In the data rows, 128 means zero.
A hidden rule labels the rows of this table. It goes by one to three of the table's principal directions, not those with the most spread.
98 131 188 112 94 175 146 88 136 103 129 132 111 123 157 112 146 107 98 99 114 104 150 118 136 135 154 164 104 158 138 150 103 99 103 117 132 149 121 81 128 122 165 89 99 101 153 130 wolf
190 164 51 87 201 122 81 149 123 169 139 169 161 108 91 139 112 152 170 158 171 162 94 204 110 98 75 134 168 66 101 105 169 147 156 153 87 115 147 201 115 98 87 181 174 169 94 107 lake
152 118 59 183 138 113 140 155 113 139 96 106 130 147 133 138 136 150 176 181 108 146 98 114 155 171 113 92 164 116 143 150 126 182 163 103 118 113 113 151 143 134 142 133 124 144 95 149 lake
89 63 131 85 61 255 162 105 148 99 221 211 182 101 91 121 168 135 127 98 144 161 66 71 115 106 129 181 84 214 33 81 39 90 92 188 64 106 130 96 157 113 141 161 143 163 69 132 lake
106 124 138 151 98 57 154 181 159 88 134 103 113 131 105 161 141 121 103 130 142 136 164 121 108 159 151 57 103 197 141 151 144 112 142 116 225 141 136 137 124 161 120 152 114 107 126 139 hill
98 132 116 114 122 212 174 165 123 159 222 159 162 138 84 115 100 165 142 139 178 115 93 98 126 81 105 158 123 154 65 58 72 127 87 158 74 96 135 107 109 123 117 178 125 160 109 159 lake
134 113 144 116 128 118 74 84 126 108 101 119 123 122 127 135 127 121 141 123 98 129 116 131 122 110 136 165 120 100 138 116 121 87 107 167 107 121 109 137 121 135 121 89 149 147 164 128 inn
155 121 133 147 140 102 138 107 145 93 121 135 142 133 175 124 156 77 104 83 113 118 126 119 159 142 134 105 102 147 108 154 151 160 140 80 193 197 183 97 121 134 145 147 123 127 84 108 seed
114 99 144 128 90 143 111 79 87 143 73 141 121 75 165 107 133 119 141 96 118 117 121 135 138 148 132 166 127 121 148 147 125 116 137 105 53 113 124 125 177 107 151 72 161 93 138 91 seed
118 143 120 159 131 180 192 150 103 139 75 133 153 125 138 80 100 153 67 141 134 108 137 146 161 188 109 152 159 131 127 152 122 161 90 90 88 122 122 91 143 201 144 143 107 134 106 142 inn
71 87 187 148 95 147 159 122 114 141 138 126 108 108 136 132 121 107 97 84 145 124 153 78 115 103 149 117 94 156 116 131 101 104 111 100 128 142 131 97 148 135 129 106 124 82 130 109 lake
119 165 158 127 129 127 163 152 126 144 148 109 105 151 110 135 107 123 114 136 142 98 155 134 138 108 120 115 124 142 131 109 118 128 103 110 149 148 137 113 105 132 103 109 96 95 131 137 seed
53 103 188 150 94 217 170 101 100 166 113 141 131 99 117 89 105 139 96 98 153 92 160 111 117 115 131 205 87 126 140 117 98 104 62 126 37 98 95 69 159 153 133 69 118 115 186 111 inn
129 119 120 117 113 52 115 145 162 87 127 99 106 151 152 129 130 134 114 154 105 151 132 92 118 151 155 70 140 132 158 174 149 144 147 164 202 112 132 166 136 135 128 166 113 129 125 149 lake
124 158 155 87 178 123 112 127 97 175 108 119 108 117 117 124 58 114 107 99 157 104 147 174 121 68 111 161 157 72 122 113 139 104 116 110 78 138 141 150 114 148 91 110 154 79 149 98 lake
100 111 160 180 109 150 186 113 153 120 111 135 119 128 135 133 186 94 77 95 130 132 198 114 103 176 151 94 49 190 146 145 144 136 117 81 197 156 113 75 138 124 159 117 89 112 146 93 inn
171 184 98 152 202 41 108 172 112 157 78 59 102 183 132 130 60 153 109 183 119 112 146 158 142 129 108 77 177 57 160 105 168 152 121 120 168 122 128 165 78 187 93 154 123 141 150 152 lake
161 146 189 114 78 110 109 69 128 70 132 123 144 143 187 143 168 90 103 109 48 88 104 121 189 151 141 153 108 179 113 121 105 111 109 137 190 184 153 63 112 128 151 64 89 131 89 147 lake
113 135 176 98 67 115 121 110 141 66 157 128 156 133 151 121 138 114 101 109 94 98 99 120 163 128 142 164 118 190 107 125 84 85 97 164 159 140 148 80 121 156 140 100 114 122 118 148 hill
182 138 117 73 169 125 86 87 128 125 134 145 137 134 183 99 115 117 133 119 94 126 87 110 158 113 121 153 163 58 115 144 142 184 125 165 113 143 161 144 119 92 131 145 133 169 87 130 wolf
106 96 110 175 92 163 170 153 136 122 143 145 152 131 121 123 170 140 107 139 139 167 125 113 120 158 130 91 113 178 113 131 107 122 147 103 145 118 114 97 156 142 151 155 120 126 107 122 lake
131 112 215 83 63 198 112 34 92 112 154 144 118 126 179 91 141 75 95 67 61 104 100 93 169 88 142 183 114 139 98 96 62 72 87 138 82 161 139 46 136 78 150 51 124 85 130 109 seed
78 161 185 126 154 136 167 141 114 145 118 109 125 133 108 143 74 119 88 95 162 73 167 156 129 85 128 174 135 155 105 97 106 94 92 84 121 148 134 104 98 191 102 105 109 63 145 132 inn
125 128 120 126 119 128 160 119 118 138 119 130 168 156 174 98 105 134 77 127 92 112 104 100 173 152 109 149 146 151 93 146 113 179 121 133 119 108 153 109 165 183 128 163 105 111 66 125 lake
120 72 76 158 146 144 164 169 141 145 150 152 140 123 102 159 145 140 128 123 153 190 130 86 90 147 137 68 124 165 82 131 136 170 185 106 136 119 119 153 157 132 135 199 134 138 72 122 inn
116 100 148 99 123 101 114 120 134 111 144 123 146 142 153 128 105 119 102 101 105 125 98 89 140 103 143 141 140 123 100 123 111 127 132 156 136 125 147 130 138 167 120 141 142 126 96 130 seed
133 157 97 166 180 143 156 149 119 169 94 87 70 159 99 121 93 151 154 174 156 121 172 142 108 126 125 98 140 89 172 99 144 154 111 100 99 114 89 146 94 115 119 109 103 123 200 142 hill
104 138 138 110 134 133 143 148 126 155 142 122 116 136 104 132 107 120 119 126 146 129 141 136 116 97 118 127 134 117 131 136 118 110 128 122 121 118 125 146 135 133 108 133 134 84 132 110 lake
154 120 128 144 113 119 127 116 116 136 113 118 109 129 163 129 157 108 140 117 90 124 131 106 154 171 138 100 119 125 152 146 135 165 157 102 142 149 126 108 140 94 164 91 122 132 113 115 hill
37 142 153 167 120 161 192 154 131 161 109 97 104 146 112 63 88 148 88 127 179 95 195 123 109 119 131 146 107 133 176 137 103 116 72 103 95 75 98 91 134 172 131 120 108 73 235 109 seed
125 110 151 119 106 123 93 100 121 87 124 129 125 105 138 133 135 97 140 104 115 137 102 135 136 99 140 143 136 136 119 142 101 74 124 129 121 156 134 116 123 116 135 88 148 104 141 125 seed
166 173 94 129 169 50 125 179 134 99 96 84 123 165 126 133 87 141 117 174 118 120 115 154 157 143 116 86 193 107 138 137 142 145 124 122 184 143 149 167 88 186 100 168 123 132 101 170 seed
80 129 145 99 81 175 150 140 138 131 185 137 125 136 125 90 118 156 96 141 150 136 128 95 110 116 133 128 111 163 117 116 82 89 93 172 118 75 120 116 132 126 144 176 122 121 155 139 wolf
133 132 148 113 135 79 101 133 125 104 110 106 95 117 128 168 132 103 139 112 122 138 136 142 121 115 151 96 158 136 135 134 120 88 159 98 170 162 128 155 106 118 128 107 146 81 122 129 lake
196 128 119 109 123 137 64 79 136 130 144 158 116 109 128 146 183 106 177 133 96 148 114 132 137 135 109 125 74 101 134 130 150 142 128 172 124 160 134 127 126 50 127 76 133 194 120 103 lake
125 143 114 127 104 216 170 111 112 163 131 158 129 116 132 70 136 133 144 137 145 109 126 148 150 146 102 170 114 119 149 145 122 162 108 116 38 113 125 93 161 84 150 91 113 124 151 102 hill
92 170 117 180 195 117 179 148 125 163 40 65 78 169 152 68 61 147 92 159 175 93 198 166 115 131 132 116 161 51 213 161 179 151 110 51 119 107 113 148 115 184 131 157 107 75 227 126 wolf
206 114 79 168 119 74 64 135 145 91 144 136 135 118 85 248 234 124 219 175 82 191 98 134 119 169 124 53 102 182 110 102 131 113 190 142 223 167 102 160 99 66 129 103 131 195 63 153 wolf
51 118 84 181 166 117 207 215 144 168 110 97 134 156 101 78 49 184 97 156 206 113 164 102 104 130 118 115 144 98 152 165 156 187 115 105 101 61 130 160 156 233 101 227 124 121 160 142 lake
116 142 156 196 75 107 151 120 109 115 72 87 125 147 190 97 140 157 89 170 92 95 148 124 163 200 140 114 124 139 186 153 146 129 118 97 164 113 114 79 146 172 163 108 84 127 155 160 wolf
100 90 123 167 124 155 156 121 145 123 120 127 113 130 136 123 167 110 132 100 116 146 156 71 122 159 151 108 100 167 130 155 98 162 136 100 139 131 103 96 139 113 168 115 113 118 137 111 lake
120 104 119 124 112 156 172 121 137 126 135 142 149 146 144 74 113 120 83 110 110 120 119 79 151 151 120 141 107 136 110 149 121 185 92 155 103 112 148 100 163 157 128 156 114 147 104 114 hill
173 105 65 204 122 104 155 158 133 105 110 131 172 152 158 119 174 146 105 154 98 159 105 101 160 213 122 54 131 164 107 122 144 191 158 96 189 137 142 99 137 163 155 194 118 186 58 146 hill
189 100 53 159 115 141 114 117 135 122 140 143 129 143 151 135 195 142 198 190 96 185 73 102 142 165 121 70 138 105 144 140 137 181 180 139 132 124 116 149 150 48 156 133 122 182 85 138 lake
150 118 160 122 82 161 108 89 129 68 125 148 149 108 147 109 161 97 94 86 77 112 108 111 177 171 129 161 85 178 92 139 90 98 81 140 136 174 149 56 116 160 165 105 133 173 107 136 seed
182 111 90 121 129 163 114 122 126 132 192 158 156 142 117 181 167 137 176 164 85 167 63 79 145 127 110 111 130 150 64 93 90 167 139 179 137 137 120 132 116 72 131 136 108 198 34 162 wolf
156 137 48 161 186 115 158 206 104 187 149 109 129 161 91 150 85 165 180 192 167 149 95 135 123 101 99 70 197 63 127 98 151 181 174 100 108 110 125 188 119 116 95 183 139 140 89 155 seed
163 140 110 72 89 99 153 158 181 67 183 151 168 163 178 89 146 142 45 146 101 145 96 95 154 197 136 74 126 174 100 158 149 171 133 185 227 124 185 128 139 166 154 254 106 186 39 157 lake
113 118 98 191 113 159 157 126 136 110 82 105 109 143 144 89 157 143 145 162 120 133 145 120 134 183 143 117 129 121 188 172 130 147 130 95 118 109 89 106 140 126 177 117 107 135 187 143 lake
175 159 61 141 158 60 99 179 156 117 121 104 116 158 82 150 134 153 130 205 129 184 138 157 100 153 106 38 132 125 148 120 149 124 122 179 203 102 108 185 92 134 98 177 128 171 143 137 seed
108 101 112 182 121 142 153 160 108 155 121 126 144 117 102 141 126 150 146 137 146 126 124 111 129 142 117 125 119 129 125 118 122 142 131 104 101 115 114 120 145 156 124 125 138 148 113 135 lake
127 110 116 202 81 185 181 128 132 126 125 125 119 150 148 84 185 142 128 154 110 131 143 89 149 196 137 93 90 145 168 135 122 166 121 97 132 123 102 58 146 105 179 111 90 163 153 137 hill
123 154 192 110 63 126 144 113 129 85 148 123 151 146 178 83 129 118 40 105 82 82 126 102 183 165 132 143 99 188 108 123 93 108 66 152 181 142 162 45 116 179 151 133 97 137 111 146 seed
133 131 101 126 168 94 117 172 116 155 115 115 123 122 94 157 84 145 148 135 155 130 128 149 123 111 113 121 162 102 116 130 150 138 162 110 102 127 136 175 129 169 94 144 153 119 109 133 seed
132 108 139 138 89 115 106 90 122 141 108 146 129 91 155 135 172 112 148 114 107 128 141 130 126 165 129 139 82 129 163 179 170 146 160 129 122 124 125 123 181 85 148 84 129 130 131 90 lake
94 93 165 149 120 118 155 127 126 128 147 122 145 134 144 142 121 111 111 95 121 115 130 87 122 106 156 137 126 132 121 131 132 146 141 118 146 138 126 99 145 134 128 111 110 113 118 132 inn
103 166 114 122 157 171 216 174 141 152 142 143 149 145 127 75 72 157 61 148 204 103 147 159 120 128 109 131 135 122 119 129 162 163 90 107 119 116 162 130 127 182 116 220 100 128 122 138 inn
Which label does each new row get?
116 168 149 99 144 103 103 135 130 144 126 128 132 117 95 164 123 145 121 135 130 122 162 159 101 123 119 153 131 152 124 112 119 102 111 163 150 101 101 149 104 132 104 119 119 117 141 130: wolf
104 140 127 155 104 133 155 143 147 109 124 135 156 133 134 98 144 162 84 152 150 131 150 149 111 164 133 122 116 162 142 129 146 112 115 129 161 97 121 106 133 161 141 177 108 140 156 142: inn
105 134 168 60 189 103 99 124 122 134 112 137 149 95 119 136 49 114 98 59 164 85 131 164 113 66 133 211 156 80 98 124 152 106 115 134 89 143 160 162 113 195 92 139 174 116 125 118: inn
140 150 158 117 97 102 96 103 159 68 104 124 105 111 137 155 195 105 131 124 102 131 158 160 126 176 153 117 96 179 163 160 127 82 132 125 204 163 114 117 105 109 164 82 115 126 151 128: inn
151 113 110 112 76 126 109 115 163 74 163 140 138 144 146 110 186 116 138 134 76 157 98 92 155 166 137 107 109 177 122 153 93 140 137 177 159 126 129 97 138 99 162 116 117 157 116 128: hill
237 94 89 85 134 74 28 100 118 99 161 156 154 114 146 194 182 87 186 106 35 181 41 93 165 135 119 94 153 117 65 128 123 153 200 169 163 179 157 158 126 63 131 128 175 189 3 127: seed
189 181 71 130 149 97 98 140 98 167 103 124 126 128 120 119 116 152 177 188 145 126 106 208 142 127 79 112 164 67 162 106 174 136 148 120 95 112 142 176 124 91 96 129 152 132 134 117: hill
45 93 211 148 83 154 185 135 121 116 121 127 131 108 141 87 104 104 25 37 156 91 180 95 124 131 157 143 79 183 106 132 110 78 92 70 135 145 154 56 147 218 145 155 140 75 149 107: seed
182 110 80 123 135 94 82 122 143 114 176 123 127 162 125 173 157 124 191 163 90 170 70 89 135 103 122 77 130 126 98 93 111 142 162 173 164 134 134 162 110 77 117 141 135 168 83 144: seed
106 77 82 136 129 125 131 145 151 105 137 134 133 122 130 113 135 136 151 132 144 177 104 90 101 128 151 101 151 123 131 161 120 149 158 145 118 98 115 156 151 113 147 164 148 137 135 128: hill
58 74 170 138 144 137 149 118 146 101 108 115 119 126 137 118 98 115 79 76 159 132 155 102 83 88 180 144 128 117 126 135 131 85 129 99 130 132 119 127 135 188 135 156 143 91 172 128: inn
180 127 123 74 186 88 39 96 105 127 111 93 79 140 153 150 90 106 199 115 90 128 81 128 149 61 146 140 209 26 136 112 122 120 179 125 82 160 131 180 96 89 121 74 173 112 134 140: hill
130 164 169 102 130 85 117 125 153 113 144 103 118 166 124 159 132 136 90 145 90 118 163 114 116 135 144 116 116 164 130 98 116 119 98 182 212 118 105 123 89 138 112 119 81 135 136 153: inn
113 161 146 165 152 55 128 152 129 138 51 87 103 122 131 112 99 144 74 128 156 97 213 177 99 171 137 104 109 104 195 148 210 116 119 91 177 116 125 142 117 193 118 156 131 120 202 121: inn
118 157 123 67 161 114 106 112 143 127 90 121 105 125 148 60 75 116 112 112 165 113 143 199 118 93 129 171 160 59 177 173 168 115 132 130 68 113 145 161 141 141 122 119 157 77 211 83: hill
76 139 125 159 140 119 178 202 109 177 129 119 152 117 87 155 73 193 115 155 180 96 151 119 114 142 110 142 140 150 109 119 139 153 119 116 115 83 124 153 137 210 96 187 115 138 96 172: wolf
123 120 93 126 157 150 138 137 150 145 144 146 144 137 118 85 105 148 119 132 164 133 130 119 111 117 114 138 106 94 123 127 154 165 107 157 96 99 141 137 135 145 117 184 136 174 152 117: seed
170 123 127 99 117 128 101 116 133 94 165 140 120 128 130 160 159 103 153 117 112 150 93 136 135 111 141 100 136 147 98 100 118 95 167 119 153 175 147 131 107 85 139 124 142 127 93 137: hill
123 98 179 88 124 140 124 108 135 107 182 154 129 108 107 188 138 91 112 72 128 139 124 97 98 82 155 127 97 176 63 79 104 86 119 145 164 172 140 124 104 104 114 127 132 124 84 130: inn
168 173 88 155 157 85 123 158 99 147 66 105 130 131 146 102 103 146 121 163 144 119 132 213 144 159 106 101 182 75 173 137 189 134 163 72 123 128 140 149 126 151 128 146 148 113 146 123: hill
98 61 163 74 104 116 138 144 155 92 221 140 130 139 129 173 117 120 116 99 127 166 88 42 96 64 181 97 152 156 66 114 104 117 172 168 167 139 145 155 143 117 112 174 124 111 57 165: inn
68 137 168 128 137 155 157 161 107 154 116 137 136 81 91 126 74 143 102 90 200 87 167 171 106 104 126 185 130 131 118 135 144 89 116 82 73 130 136 121 134 192 111 134 146 94 157 131: inn
106 32 104 164 83 166 156 144 128 140 218 171 182 132 104 156 169 136 137 100 118 183 81 21 112 113 133 92 92 200 33 70 77 150 162 149 124 103 128 97 170 112 125 183 141 157 45 126: hill
183 142 116 118 134 83 105 145 135 77 129 121 129 138 138 133 137 116 107 140 108 149 101 136 147 142 129 69 155 127 112 116 131 111 123 131 200 170 159 138 88 136 123 170 141 157 84 153: seed
118 86 129 156 102 171 148 131 143 121 180 166 128 100 96 157 187 107 140 106 156 174 137 97 90 122 140 80 67 183 98 108 111 110 130 122 157 153 121 104 126 67 141 134 128 145 117 110: lake
131 90 55 178 170 116 171 179 164 136 131 134 143 154 109 148 151 138 131 145 131 187 139 76 116 165 125 61 135 153 101 172 137 227 176 111 165 123 119 146 153 149 126 189 103 147 68 125: lake
190 155 77 84 148 130 63 88 133 139 135 166 169 121 130 96 147 124 183 139 107 126 78 174 156 117 79 188 130 67 133 131 146 160 123 188 71 111 148 144 136 77 112 110 161 183 125 92: hill
145 120 128 138 71 118 123 125 136 86 150 147 167 122 151 124 185 131 114 140 88 149 102 113 144 177 134 108 122 176 123 138 115 126 131 158 182 123 126 93 138 105 155 137 115 161 94 142: lake
